(in the rows, 128 means zero)
Rotation paths and how fast each direction turns (degrees a step):
Each turn is a multiple of 5 degrees from 10 to 175, or 0.
Each row of a path follows its step; steps can be skipped.
Rotation 1:
step 0: [123 123 134 124 126 127 134 131 126 137 145 129 127 138 131 129 129 123
 124 132 131 129 130 126 133 124 129 127 128 125 129 123 125 132 120 117
 128 129 131 123 131 126 128 136 138 121 130 134 134 124 140 135 129 125
 137 125 122 127 139 138 136]
step 1: [119 123 127 127 138 132 123 140 126 126 132 125 122 132 124 133 130 131
 128 131 132 125 133 129 126 131 116 133 135 132 123 123 127 135 135 129
 129 122 125 121 135 131 137 125 135 119 134 121 129 126 136 137 139 123
 132 135 136 135 127 129 132]
step 2: [127 129 134 126 132 128 130 130 129 132 142 121 128 127 140 127 127 129
 126 126 129 137 134 127 137 139 131 126 123 130 118 132 132 142 134 138
 130 123 126 135 124 125 126 127 126 115 131 132 130 122 128 125 130 129
 128 138 129 138 130 137 125]
step 3: [129 127 125 120 121 126 132 131 131 132 137 134 132 132 121 132 119 118
 127 127 128 122 133 127 134 135 130 129 134 130 120 126 139 122 124 130
 124 121 131 126 132 117 123 123 126 122 131 126 132 124 139 133 129 126
 144 133 128 130 140 130 127]
step 4: [123 136 120 124 130 132 119 137 138 127 134 128 135 127 129 134 138 132
 116 124 123 130 132 122 123 131 135 125 129 133 120 131 131 132 134 124
 120 128 129 117 133 127 137 130 127 124 136 121 135 134 135 135 135 130
 127 131 132 129 133 129 127]
step 5: [121 130 130 128 127 130 123 130 132 130 135 131 128 124 134 131 124 129
 118 136 134 130 128 121 141 136 126 127 129 118 134 126 133 135 126 124
 126 133 124 132 123 121 128 137 126 122 134 138 135 128 141 124 131 131
 119 134 136 131 137 138 129]
step 6: [121 124 116 130 136 123 129 125 123 132 133 130 125 130 117 130 130 131
 120 133 138 122 140 122 134 125 133 136 133 122 126 129 128 127 137 126
 127 127 127 126 134 124 119 128 126 117 127 128 127 131 140 132 127 125
 141 132 129 137 129 125 125]
step 7: [126 134 115 131 134 132 128 131 129 135 134 130 126 130 134 127 136 122
 122 120 130 132 144 126 131 131 124 126 124 135 127 116 128 138 135 132
 120 125 142 125 126 125 127 135 130 118 131 128 136 124 128 126 136 128
 122 129 121 131 126 127 128]
step 8: [130 122 128 120 132 130 135 134 129 125 146 132 127 138 128 131 124 127
 120 124 131 122 135 129 125 136 128 124 131 120 136 127 132 123 124 130
 133 132 131 125 127 129 133 138 130 122 130 136 138 119 138 125 130 128
 133 132 127 128 131 141 129]
step 9: [121 127 132 124 130 123 127 138 122 135 133 125 123 133 130 133 129 126
 122 131 131 126 139 123 125 126 132 131 141 125 123 132 120 133 124 135
 127 122 123 122 139 131 129 132 132 120 136 123 128 130 137 141 137 132
 127 134 123 131 129 124 125]
step 10: [128 131 125 131 131 131 127 134 128 126 142 125 127 122 135 125 126 127
 131 130 131 133 133 134 135 133 125 128 129 131 129 120 131 140 138 141
 124 116 122 120 130 129 128 131 126 118 138 137 133 131 129 124 127 126
 126 138 130 128 141 127 133]
[128 128 130 129 129 127 127 128 130 128 127 127 130 127 128 129 128 128
 129 128 127 130 125 127 128 128 127 129 128 129 123 128 132 128 128 126
 129 128 129 130 130 126 126 127 129 128 130 128 130 128 128 127 129 128
 130 129 130 126 126 129 129] : 35
Rotation 2:
step 0: [129 115 129 127 132 127 136 131 135 117 126 122 121 120 122 127 129 132
 131 125 128 124 136 128 130 132 129 125 121 115 126 120 131 133 125 130
 130 132 128 138 125 128 126 130 124 122 127 129 128 125 130 127 132 126
 129 125 133 132 135 128 118]
step 1: [129 133 129 124 121 127 136 123 135 132 133 128 129 133 124 123 127 134
 124 123 123 134 140 131 121 129 125 128 121 122 126 125 127 126 126 124
 138 119 139 131 126 137 130 124 128 118 130 134 130 121 129 133 132 124
 129 134 127 121 133 128 131]
step 2: [133 124 138 130 130 127 128 119 130 138 136 128 124 127 127 129 135 124
 124 125 135 123 137 129 130 136 127 130 123 127 126 131 128 125 126 119
 127 133 129 124 129 123 130 126 121 134 118 141 131 122 130 127 125 130
 129 135 122 133 131 118 135]
step 3: [121 125 127 133 137 130 128 120 131 121 126 124 126 120 117 125 128 128
 127 127 137 124 130 132 126 133 136 128 122 127 133 112 131 126 126 124
 126 128 126 132 119 135 126 129 125 130 124 126 130 123 129 127 129 127
 124 135 129 135 126 123 117]
step 4: [126 123 122 132 128 125 130 130 135 133 122 124 128 130 131 134 129 133
 132 117 123 127 129 137 119 132 133 123 127 122 126 127 129 125 127 124
 141 125 140 128 121 131 133 122 129 119 127 133 132 127 137 129 138 131
 126 135 129 127 125 129 124]
step 5: [136 128 123 123 130 124 128 128 130 131 140 124 124 130 128 127 127 112
 126 126 124 133 132 125 125 136 129 129 128 119 126 134 132 117 122 129
 126 126 133 130 128 122 130 128 126 127 121 138 128 122 126 131 131 130
 121 137 119 132 131 120 127]
step 6: [126 121 128 131 129 137 132 122 131 122 118 128 135 124 126 128 125 128
 135 123 134 128 137 126 125 131 127 138 125 126 132 124 130 123 122 126
 124 128 128 133 120 131 121 133 127 136 115 129 129 129 119 129 129 130
 127 136 123 128 133 119 126]
step 7: [129 117 133 127 124 124 128 128 135 127 119 124 124 130 134 126 124 135
 136 123 131 130 126 133 118 135 129 124 125 120 124 121 135 121 131 125
 127 125 128 130 121 123 125 123 125 123 130 126 130 116 134 127 131 129
 136 133 135 125 131 127 124]
step 8: [131 126 130 122 132 122 133 124 133 130 132 122 126 130 123 126 134 119
 131 124 125 136 130 128 127 135 133 126 118 124 128 140 134 128 129 135
 132 123 137 132 126 128 134 127 133 120 120 133 126 127 127 127 123 117
 133 135 131 130 138 123 126]
step 9: [130 119 129 132 121 131 123 122 130 126 135 128 127 123 126 126 137 130
 131 125 134 128 137 127 125 126 126 132 122 120 123 122 124 127 129 124
 131 130 129 132 132 133 126 137 132 127 118 131 128 129 122 134 126 130
 122 135 127 123 132 111 128]
step 10: [131 119 134 129 126 129 140 119 131 128 126 126 131 120 131 123 126 128
 130 126 135 133 124 132 125 130 127 128 123 122 125 111 128 130 123 124
 131 124 128 128 122 126 133 126 123 133 132 131 131 119 139 121 130 129
 129 134 123 127 130 126 125]
[128 131 127 128 130 128 130 126 128 125 127 128 128 128 128 129 129 126
 128 130 127 129 129 125 128 129 128 128 127 128 127 128 127 130 126 128
 128 127 130 128 127 130 125 129 130 129 126 126 128 129 129 131 127 128
 129 127 130 132 128 128 127] : 135
[128 127 132 126 127 128 131 129 129 128 128 129 127 127 129 127 129 130
 129 129 128 128 130 129 128 129 127 130 126 126 128 130 129 126 128 131
 127 128 128 129 128 128 127 130 129 127 128 127 126 127 127 129 125 127
 128 126 131 125 128 128 129] : 45
[128 129 128 129 130 126 125 127 125 125 127 126 126 128 129 129 129 129
 128 129 132 127 128 125 129 129 128 131 128 126 131 129 128 129 128 127
 129 128 128 129 129 128 129 129 127 128 127 129 126 129 127 128 126 129
 126 129 127 127 129 129 127] : 115
Rotation 3:
step 0: [136 125 128 132 131 130 128 139 125 122 136 139 126 130 131 126 135 132
 128 134 128 126 127 141 128 127 127 126 129 136 131 118 125 137 137 127
 124 128 135 128 125 128 133 132 117 123 123 136 138 119 134 130 129 128
 128 135 121 125 130 131 131]
step 1: [132 120 124 138 130 136 130 130 134 130 140 126 134 124 137 119 130 128
 131 130 118 138 130 128 133 134 126 123 122 132 127 127 122 129 135 125
 122 134 137 127 130 129 135 130 126 123 133 133 131 124 133 123 130 120
 117 128 125 123 124 128 133]
step 2: [130 126 120 119 124 135 131 127 135 133 136 127 127 122 120 118 131 126
 127 125 117 136 139 132 130 124 127 135 135 122 125 120 121 122 133 126
 127 125 129 124 126 126 129 132 120 121 132 131 125 131 124 123 133 125
 121 125 119 131 122 128 134]
step 3: [132 128 124 122 124 133 142 139 126 128 127 133 128 128 132 126 123 128
 126 123 128 125 138 130 126 121 131 138 134 121 122 123 122 135 118 128
 122 127 135 122 120 123 127 126 119 125 132 137 130 121 132 128 129 127
 128 131 120 127 122 119 126]
step 4: [125 136 121 131 128 137 126 136 122 128 135 128 132 131 135 126 131 135
 121 125 122 130 130 126 122 120 120 131 121 127 125 131 124 133 121 129
 123 138 133 132 127 115 130 129 133 129 130 128 128 121 136 125 125 131
 132 129 116 126 118 127 135]
step 5: [125 132 124 132 129 132 127 129 118 122 142 125 126 127 124 121 122 134
 134 126 119 124 134 131 131 122 129 124 126 123 134 129 126 120 132 124
 126 133 126 133 122 122 129 126 128 118 114 131 126 132 132 123 123 127
 135 128 117 127 121 128 136]
step 6: [129 132 123 126 128 132 133 121 124 126 135 132 131 126 131 126 127 126
 143 120 127 122 127 135 126 128 133 128 126 122 134 128 126 129 133 119
 126 130 130 126 122 125 130 114 126 124 123 131 126 125 137 124 131 131
 119 119 116 131 130 116 122]
step 7: [132 131 124 119 129 128 123 127 127 127 137 123 127 127 128 129 132 127
 121 122 121 131 128 138 128 126 133 131 129 132 138 142 124 135 130 121
 127 125 131 127 127 126 122 117 128 135 134 134 130 114 130 128 133 132
 128 126 113 130 129 124 131]
step 8: [135 119 124 128 128 124 132 126 128 120 130 123 125 123 132 114 133 129
 123 131 128 125 124 126 138 129 127 138 129 127 138 136 125 126 125 132
 126 127 125 122 123 127 124 128 132 131 119 137 131 119 136 122 130 134
 132 131 117 124 126 129 140]
step 9: [126 132 123 130 131 132 128 129 122 125 122 127 127 116 132 114 143 127
 132 118 128 124 121 133 133 133 127 132 127 122 127 124 130 123 129 130
 124 122 129 125 127 125 143 121 127 128 124 128 134 126 135 132 131 130
 124 130 121 124 122 131 133]
step 10: [122 124 118 125 136 136 136 124 125 126 129 121 127 127 122 131 131 120
 127 114 118 129 124 129 131 131 130 127 126 124 123 128 122 137 133 122
 125 122 132 130 127 124 138 119 124 127 128 136 135 124 125 129 125 125
 134 128 127 118 130 133 132]
[128 128 127 127 126 128 131 127 128 129 129 128 127 128 126 126 128 127
 127 132 127 127 128 128 127 128 128 129 129 127 131 126 129 127 126 127
 127 128 126 129 126 130 127 128 127 126 125 127 127 129 129 129 128 130
 126 130 129 130 128 131 129] : 120
[126 127 129 129 130 127 129 129 127 130 129 128 128 128 129 128 127 129
 125 127 127 130 124 131 128 127 128 128 128 124 127 127 128 128 128 127
 130 128 129 128 128 131 128 127 128 127 127 130 129 128 128 126 129 128
 127 127 125 128 127 126 131] : 0
Rotation 4:
step 0: [129 126 127 127 122 116 132 118 131 128 125 131 122 132 125 121 144 122
 135 127 134 123 132 129 122 123 127 129 129 123 134 124 132 127 131 124
 134 126 132 119 124 127 132 125 132 121 132 124 131 125 140 130 133 133
 120 128 131 125 129 133 125]
step 1: [130 123 128 126 122 123 128 129 132 124 131 135 130 127 129 131 139 123
 130 133 125 127 123 121 130 128 137 133 131 128 129 131 137 133 120 117
 120 120 139 124 125 122 124 125 125 118 128 121 132 123 136 130 135 131
 125 137 129 130 125 128 131]
step 2: [137 123 126 135 135 128 131 125 136 126 120 124 132 123 121 127 140 127
 124 128 128 128 125 128 127 126 133 129 125 126 125 126 139 130 130 117
 134 122 128 131 129 133 132 116 123 123 128 124 131 128 135 126 131 138
 134 138 135 129 125 124 124]
step 3: [125 122 126 127 131 128 122 125 132 121 125 132 124 133 115 132 124 133
 132 129 132 126 124 121 135 121 137 126 129 124 132 130 136 131 131 125
 131 123 133 138 131 136 130 129 126 130 129 120 129 127 138 136 135 139
 125 134 136 125 126 132 130]
step 4: [134 130 130 123 130 126 131 127 136 114 132 129 128 128 126 124 127 123
 134 130 130 119 133 126 135 124 131 129 130 134 126 123 132 127 131 128
 133 132 127 133 134 130 125 116 133 130 125 127 120 120 143 126 131 139
 125 136 132 132 124 128 134]
step 5: [134 123 128 119 125 123 132 129 129 118 133 133 127 128 121 127 134 120
 128 122 119 134 121 124 131 117 128 126 126 126 127 123 135 139 127 133
 134 124 121 125 132 127 126 124 132 130 122 121 131 122 138 139 120 133
 127 128 132 128 127 132 128]
step 6: [132 136 129 124 139 128 125 134 129 120 137 132 129 131 123 127 137 122
 128 128 131 121 119 134 132 126 130 134 128 121 132 123 125 126 125 125
 132 121 125 119 132 123 126 127 122 130 133 123 136 124 136 129 123 139
 123 131 136 135 126 130 126]
step 7: [135 126 130 131 129 123 131 121 125 132 131 134 119 133 127 131 135 125
 134 128 130 120 124 133 128 120 126 137 132 125 133 118 136 134 135 128
 133 128 134 125 121 127 131 129 130 123 124 121 136 134 138 128 126 131
 129 136 138 135 128 135 131]
step 8: [125 131 131 130 129 126 132 134 124 124 135 130 131 128 128 138 126 120
 131 132 124 122 130 123 137 122 127 131 129 126 125 130 137 138 118 116
 129 130 136 128 129 130 132 127 124 121 129 118 134 126 135 123 128 132
 132 137 131 135 123 135 128]
step 9: [132 123 130 133 130 125 128 132 128 127 129 126 128 132 128 133 131 126
 119 132 129 130 128 126 133 121 133 120 120 125 121 120 134 126 136 121
 137 136 128 125 130 137 127 120 130 125 128 117 134 127 129 127 124 138
 136 138 138 132 124 125 128]
step 10: [121 130 133 127 124 133 124 124 125 123 129 131 118 137 124 132 125 127
 119 124 132 123 130 123 138 123 140 127 121 131 132 125 126 130 127 122
 134 124 126 128 130 136 128 126 130 129 127 119 129 125 134 135 129 133
 124 130 138 128 118 137 125]
[129 131 128 128 130 129 129 131 131 127 129 127 128 127 129 128 127 126
 127 130 130 126 127 128 128 130 130 129 129 128 127 128 126 127 129 127
 127 129 128 127 130 128 129 129 129 127 129 128 127 127 127 124 128 129
 127 131 126 129 127 126 129] : 155
[129 131 127 127 128 130 127 129 128 127 130 129 128 130 126 128 130 129
 129 127 128 130 128 129 130 128 128 128 127 127 129 127 127 127 128 132
 128 127 127 127 129 129 128 127 131 129 127 126 126 128 131 129 128 127
 127 125 125 128 127 126 129] : 55
